In the rows, 128 means zero.
One turn moves each row of this set onto another row. After a few examples, where does it send each row asked below?
zeme: [127 157 145 117 126 105  99 105 127 118 121 106 119 137 128 124 120 131
 114  90 153]
vibo: [163 138 106 125  97 125 102 142 137 122 118 112 135 122  92 132 131 126
 123 112 108]
kogup: [111 148 134 113 167 140 157  99 132 130 129  99 125 142 115 138 129 138
 118 154 106]
Pumu: [130 155 133 124 116 106 119 186 134 117 122 120 118 142 106 137 131 132
 123 170 122]
mis: [ 91 151 132 125 150  92 123 125 126 105 122 101 125 119 114 142 127 159
 154 153  98]
mam: [121 155 134 116 122 106  86  98 135 118 116 119 116 139 117 126 128 125
 113  96 147]
Begi: [138 139 130 119 134 163 143 140 136 104 120 151 110 149 100 144 132 136
 124 105 153]
siku: [109  94 141 114 130 108 146 116 114 119 135 143 132 141 118 151 126 175
 127 127 125]
Redi: [119 153 136 115 130 107  85  99 128 117 113 120 115 139 119 126 126 138
 111 100 153]
vivin: [142 142 132 123 130 157 146 141 136 104 120 146 110 146 100 146 133 129
 125  99 150]
dabo: [100 155 133 130 143  89 130 124 132 106 133  93 130 114 114 140 128 139
 159 143  90]
Fezig: [140 141 133 119 133 159 142 145 133 104 119 146 108 148 102 145 133 133
 123 102 153]
mimul: [127 155 133 122 114 104 115 187 134 114 121 122 116 145 106 139 130 134
 120 170 120]
Tusi: [143 140 127 123 131 158 138 138 140 105 118 155 112 149  97 145 135 127
 124 104 145]
Bovor: [116  98 126 121 112 101 139 105 136 123 140 153 136 138 105 153 134 144
 129 123 105]
kedi: [112 148 127 114 163 139 151  96 136 131 130 105 127 143 111 138 133 130
 117 153 101]
gel: [108  94 128 118 124 105 131 107 125 121 132 150 134 142 109 152 133 165
 129 130 114]
zutom: [124 157 146 115 130 109  97 106 122 119 115 106 115 139 127 124 120 140
 113  93 159]
kapi: [118 154 144 117 132 109  90 101 125 118 114 113 115 139 122 125 125 147
 110  99 159]
dutof: [130 156 133 121 117 106 118 183 132 114 119 121 118 143 104 139 131 135
 121 169 120]
gez: [118 149 130 114 160 141 157  97 136 131 134 100 130 141 115 137 131 126
 117 150 102]
Rida: [163 136 131 118 115 131 126 163 113 118 117  87 133 125 111 131 116 161
 122 112 136]
gared: [129 154 137 122 119 107 118 187 133 115 120 120 117 143 106 140 128 134
 121 168 123]
ligo: [144 143 129 122 128 158 141 138 140 106 121 150 111 146  98 144 135 124
 125 100 147]
pebof: [121  98 149 116 124 103 158 122 114 123 139 128 136 136 125 148 123 168
 129 118 126]
vato: [129 155 134 122 117 106 118 185 131 113 118 121 114 143 107 140 128 135
 121 170 123]
ripo: [ 99 152 139 128 148  90 134 130 125 108 129  90 129 116 118 140 125 148
 158 145  96]
dar: [148 131  98 122 108 129  86 137 134 118 105 125 129 127  77 136 132 147
 117 127 116]
mubed: [117 152 133 113 164 142 160  98 134 128 131  97 129 142 117 138 129 133
 117 149 107]
Rim: [172 140 122 125 102 125 122 156 126 122 125  93 135 120 104 130 122 133
 125 104 120]
kel: [ 99 153 126 130 143  88 123 122 132 110 130 102 130 117 110 139 133 139
 157 149  88]
pob: [ 92 152 127 125 147  92 122 120 131 107 123 104 126 119 108 143 132 147
 157 155  92]
Bam: [148 131 128 111 126 138 110 157 108 116 104  99 126 130 103 132 119 183
 116 124 138]
bulam: [128 157 135 121 124 104  93 101 132 118 120 112 118 136 122 123 124 121
 113  91 149]
Rus: [110 151 130 112 166 144 151  92 136 131 126 106 128 143 112 139 131 136
 115 157 106]
zit: [139 139 127 119 130 161 137 139 137 104 116 155 111 149  97 148 135 133
 124 105 151]
banu: [126 100 131 123 108  97 150 114 132 124 148 139 139 134 114 151 130 135
 134 115 105]
sira: [128 155 136 123 116 106 118 187 133 113 121 120 118 147 106 139 131 132
 122 168 121]
kedup: [139 129 109 114 124 136  88 145 120 113  96 121 123 131  85 135 127 176
 115 130 130]
Timu: [ 95 152 138 123 150  93 130 127 122 107 124  94 126 117 117 141 127 158
 156 151 100]
lovi: [115 149 127 116 161 141 154  94 136 131 132 104 130 143 111 138 134 126
 117 152 100]
tipo: [131 100 144 123 115 101 164 120 123 124 150 126 140 132 126 148 125 145
 133 113 116]

gared turns into vato
Rida turns into Bam
Now these:
tipo turns into pebof
Timu turns into mis

